Here is a table of points, one per row:
[-0.55 -1.23 -0.32 -0.12 -0.56  0.34  0.95  2.23  0.68  2.31  1.02 -0.72
  0.19 -1.26  0.33 -0.79 -0.20 -0.66 -0.09 -0.37 -1.56 -0.53  0.76  1.73]
[-0.92 -0.93 -0.70  0.04 -1.42 -1.54 -0.58 -1.05 -0.77 -0.29 -0.49 -1.42
 -0.66 -0.22 -1.43  4.32  0.96 -0.03 -0.11  0.40 -0.85 -0.63 -1.06 -0.24]
[ 0.89 -1.46 -0.18 -0.13 -1.66 -0.53  0.10 -0.29 -0.88 -1.50 -0.34 -1.51
  0.04 -1.29  0.70  0.51  1.82 -0.37  1.36 -1.30  0.22 -1.18  0.05 -0.52]
[ 1.51  2.30  0.11 -0.15 -0.65 -0.63 -0.65 -0.15  1.71 -0.01  0.08 -0.65
 -0.28 -0.56 -0.61 -0.58 -0.73 -1.01 -0.42 -0.40  0.94  1.20 -0.36 -0.70]
[-1.09 -0.25  0.24 -1.11  0.42  2.93 -0.74  0.63  0.72 -0.24 -0.37 -0.46
 -1.91 -0.27 -0.97 -0.49 -0.14 -0.87 -0.09 -0.49 -0.39  0.92  1.04 -1.21]
[-0.63 -0.76  0.89  0.04  2.14  1.01 -0.28  0.22  0.39  0.17  0.91 -0.75
  0.21 -1.56 -0.31  0.17 -0.48  1.20 -0.31 -0.62 -0.19  1.99  0.52  0.17]
[-0.70 -0.45 -0.90 -1.33 -0.52 -1.04 -0.50 -0.75 -0.62  0.98  1.82  1.32
  0.21 -0.22 -1.32 -0.78  0.15  1.91  3.15  0.77 -0.04 -0.84 -0.59 -0.19]
[-0.45 -0.38 -0.30 -1.33  0.05  0.12  2.28  1.22 -0.70 -0.94 -0.59 -0.64
 -0.31  0.32  0.77  2.22 -1.12 -0.36 -0.20  0.45  2.92 -0.35 -0.91  0.04]
[-0.20 -0.69  1.79  1.62  1.21 -0.49 -0.57  0.42  0.96  0.45 -0.01 -0.70
 -0.20 -0.73 -0.85 -0.03  0.11  0.85 -0.45 -0.56  0.75  3.10 -0.67 -0.13]
[-0.90 -0.15 -1.33  1.18 -0.14  1.57  1.00 -0.46 -0.80  0.07  2.77  1.54
 -0.68 -1.01  0.25 -1.01 -0.25  0.99 -2.13 -0.27  0.34  1.41 -0.46 -0.05]
[-0.35 -0.53 -0.02  1.69  2.20  0.20 -0.58 -0.79 -0.44  1.91  1.72 -0.02
  0.15 -0.16  0.06  0.21 -0.05 -1.06 -0.23  0.05 -0.84 -0.25  2.17  1.13]
[-1.01 -0.26 -0.82 -0.03  0.04  2.03  0.30 -0.32 -0.49 -0.08 -0.48  2.49
  1.89 -0.18 -0.51  0.07 -0.09 -1.10  0.10 -0.66  0.62  2.17 -0.36  0.15]
[-0.38 -0.44  0.93  1.99  1.23  0.12 -0.63 -0.39  0.92  0.54  0.60 -0.61
 -0.27 -0.41 -0.46 -0.34 -0.36 -0.75  0.08 -0.40  1.31  0.94 -0.27 -0.81]
[-0.14  0.87  2.75  0.70  0.06 -0.21 -1.60  0.08 -1.52 -1.24 -0.77  0.03
  1.27  1.15  0.87 -0.54 -0.31  0.04 -0.92  3.22  2.01 -0.36 -0.17  0.32]
[-1.39 -0.32 -0.84 -0.75 -0.77 -0.84 -1.51 -0.16 -0.56 -0.38 -0.57 -0.68
 -0.96 -0.68  1.86  1.39  0.04  2.01  1.12  0.58 -0.29 -0.78  0.28 -0.93]
[-0.50 -0.03  0.05 -0.13  3.40  0.23 -0.25 -0.38  0.63 -0.98 -0.96 -0.69
 -1.10 -1.20 -0.39 -1.04 -0.62 -0.89 -0.51 -0.56 -0.92 -1.09  0.77  1.41]
[-0.46 -0.42 -0.81 -0.40 -0.34  0.67  1.36  0.86 -0.71  0.34  0.52  1.53
  1.58 -0.53 -0.66 -0.27 -0.44 -0.65 -0.07 -1.01 -0.09  0.25  1.58  0.55]
[ 0.50 -0.04 -1.03 -0.48 -0.55 -0.61 -1.09 -0.36 -0.36 -0.22 -0.77  0.67
  3.06  0.61 -0.11 -1.23  1.31  1.33  0.90 -0.15 -0.61 -0.32 -0.59  0.02]
[ 1.13  0.14 -0.77 -0.70 -0.45 -0.61 -0.97 -0.34 -0.23 -0.52 -0.36 -0.07
  0.23  2.22  1.12 -0.61  1.49  1.56  0.55 -0.37  0.08 -0.69 -0.24  0.01]
[ 2.60  0.33 -0.58 -1.13 -0.63 -0.98 -0.91 -0.38 -0.44  1.84  1.81 -0.01
 -0.03 -0.08 -0.41 -0.59 -0.72 -1.04 -0.60 -0.32  0.68  1.28 -0.27  0.10]
[ 1.10  1.23  1.66  0.67  0.16  0.19  0.22 -0.67 -0.01 -0.82 -0.58  0.28
 -0.47  1.89  1.56  0.03  1.30  1.02 -0.21 -0.41 -1.78 -0.28 -1.18 -0.73]
[-0.55 -1.21 -0.53 -0.77 -0.14  0.05  1.95  1.78 -0.36 -0.47 -0.18  0.04
  0.06  1.61  0.68 -0.24 -0.28 -0.13  0.88  3.31  0.50 -0.14 -0.48 -0.86]
[-0.39 -0.13 -0.86 -0.91 -0.51 -0.65 -0.97 -0.47 -1.42 -0.60 -1.00 -0.88
 -0.74 -0.52  1.21  0.96  0.60 -0.27 -0.57 -0.68 -0.97 -1.11 -1.40 -0.77]
[-0.09 -1.74 -0.16 -1.70 -1.23 -1.40 -0.26 -2.62 -0.66 -0.16 -0.61  3.24
  2.66  0.06 -0.45 -0.95  0.61  0.21 -0.80 -0.72 -0.46 -1.04 -0.39 -1.51]
[-0.39 -0.57 -0.29  0.58  1.58  1.69 -0.60 -0.61  1.54 -1.17 -0.67 -0.78
 -0.21 -0.69 -0.61 -0.30 -1.10 -1.01 -0.04 -0.69 -1.02 -1.00  0.04  2.24]
[ 1.07 -0.32 -1.11 -0.35 -1.31 -1.25 -1.33 -0.81  0.19 -0.98 -0.59 -0.72
 -1.65 -0.30 -1.22 -0.74 -1.09 -0.67 -1.16  0.01 -1.08  1.08  1.65  0.55]
[ 2.13  1.48  0.08  0.62 -0.26 -0.14  0.04 -0.77 -0.43 -0.43 -0.94  0.22
 -0.28  1.13  1.60 -0.21 -0.44  1.13  3.28  1.19 -0.46 -0.05 -0.06 -0.07]
[-0.01  1.46  2.07  1.53 -0.63 -1.26 -0.24 -0.71  1.72 -0.32 -0.35 -0.05
 -0.63 -0.67 -0.33 -0.36 -0.76 -0.40 -0.40 -0.62 -0.75 -0.86  1.53  2.44]
[-0.63 -0.51 -0.90 -0.37 -0.08  0.37  1.33  0.97 -1.05 -0.95 -0.92 -0.71
  0.66  2.42  1.07  0.01 -0.87 -0.04 -0.68 -1.28  0.01  0.61  2.09  0.98]
[ 2.10  1.64 -0.45 -0.06 -0.81 -0.56 -0.60 -0.31  2.23 -0.75 -0.62 -0.67
 -0.37 -1.18 -0.88 -0.76 -0.89 -0.36 -0.41  1.59  2.28 -0.44 -0.36 -0.87]
[-0.68 -0.67 -0.42 -0.58 -0.82  0.73  1.77  1.35  0.33 -0.11 -0.48 -0.91
 -1.62 -0.75 -1.17 -1.22 -0.46 -0.03 -0.58 -0.78 -0.99  0.23  0.58  0.68]
[-0.70 -0.53  0.09  1.34  1.76  0.88 -0.42 -0.83  0.70  1.60  0.34 -0.34
 -0.96  0.00 -0.73 -0.22 -0.67 -0.14  0.09  0.29  2.27 -0.09 -0.82 -1.16]
[ 1.33 -1.26 -0.14 -0.56 -0.55 -0.04 -0.35 -1.51  0.54 -0.34 -0.33  0.01
 -0.71  1.12  1.31  2.20  0.36  1.21 -0.02  0.38 -1.80  0.00 -0.63 -1.08]
[-0.41 -0.29 -0.03 -1.15 -0.68  0.37  2.77  0.46  2.95  0.43  0.14 -0.89
  0.12 -0.33 -0.77 -0.06  0.49 -0.12 -1.48 -0.36 -0.47 -0.34  1.34  1.46]
[-0.31 -0.57  0.87  2.30  1.22  0.20 -0.09 -0.98  0.58  0.66  0.20 -0.27
 -1.33 -0.78 -0.62 -0.69 -0.06 -0.52  0.46  1.48  2.47 -0.57 -0.32 -0.83]
[-0.09  1.84  2.22  1.45 -0.16 -0.02 -0.13 -0.41 -0.50 -0.95 -0.38  0.47
  1.04  1.21  0.23 -0.35  0.66  0.45  1.93  0.70 -0.88 -0.77 -0.95  0.22]
[ 0.48  1.95  1.42  0.26 -0.34 -0.86 -0.50 -0.34 -0.58  1.16  2.03  0.30
  0.22 -0.30 -0.38 -0.29 -0.57 -1.07 -0.41 -0.59  0.30  0.93  0.07 -0.31]
Along one direction, these points spread out more than along any other. For each point below, how far along it does it lie, from 0 to 99? The average is 50, and the first point in the table lies past the average. One standard deviation of the points above along it is 16.
[-0.38 -0.41 -0.78 -0.46  0.12  0.36  1.52  2.69 -0.75 -0.28 -0.07  1.51
  2.16 -0.32 -0.88 -0.38 -0.09  0.37  0.93  3.70 -0.07 -0.43 -0.88 -0.69] : 40
[-0.63 -0.15  0.34  2.28  2.34  0.66 -0.11  0.01 -0.41 -0.41 -0.56  0.76
  1.73  1.56 -0.20 -0.35  1.25  0.78 -0.51 -1.15 -1.17 -1.63 -0.89 -1.86] : 42
[ 0.21  1.48  2.17  0.29 -0.30 -0.85 -0.12 -0.65 -0.42  1.81  1.30 -0.22
 -0.22 -0.24 -0.55 -0.35 -0.53 -0.81 -0.57 -0.52 -0.10  0.94  0.47 -0.21] : 60
[-1.44 -0.71 -0.83 -0.37 -0.48  0.10  1.56  0.81  0.43 -0.27 -1.10 -0.25
  0.78  1.42  2.11 -0.08 -0.34 -1.37  0.34  1.31  1.70  0.68 -1.31  0.05] : 43
[-1.03 -0.71 -0.96 -0.19 -0.54 -0.92  1.66  1.47 -0.71 -0.94 -0.92 -0.57
  0.01  1.09  1.97  0.75 -1.12 -0.99 -0.65 -1.20  0.15  1.72  0.43 -0.46] : 49
[ 2.57  2.09  0.62 -0.39  0.10  0.38 -0.11  0.38 -1.38 -0.37 -0.83 -0.25
 -0.31 -0.79  0.24  3.31  1.36  1.33  0.33 -0.33 -0.43 -1.36 -0.04 -0.63] : 30
[ 1.18  2.24  0.64 -0.15 -0.32 -0.90 -0.35 -0.40 -0.75  2.02  1.27  0.15
  0.14 -0.43 -0.47 -0.41 -0.57 -0.92 -0.61 -0.48  0.28  1.08 -0.05 -0.22] : 56
[ 0.41  0.49 -0.88 -0.86  0.00 -0.73 -0.64 -0.46 -0.61 -0.62 -0.62 -0.24
 -1.18 -0.27  1.21  1.92  2.10  0.50  0.53 -0.28 -0.36 -0.28 -0.67  0.16] : 31
[-0.80 -0.38 -1.03 -1.01 -1.00 -1.08 -0.72  0.08  2.30  0.39  0.31 -0.90
 -1.00 -0.65 -1.09 -1.56  1.94  1.64  0.88 -0.10 -0.49 -1.14 -0.98 -0.97] : 43
[-0.44 -0.65 -0.77 -0.24 -0.06  2.47 -0.14  0.14 -0.15  1.38  1.11 -1.14
 -0.29  0.07 -0.48 -0.41 -0.52 -0.10 -1.10 -0.50 -0.48 -1.34  0.38  2.62] : 67
[-0.57 -0.38 -0.18 -0.66 -0.12  0.46 -0.28  2.56 -0.79 -0.70 -0.49  4.13
 -0.05  0.73 -0.28  0.17 -0.69 -0.80 -0.56 -1.26 -0.27 -0.65  1.62  0.97] : 53
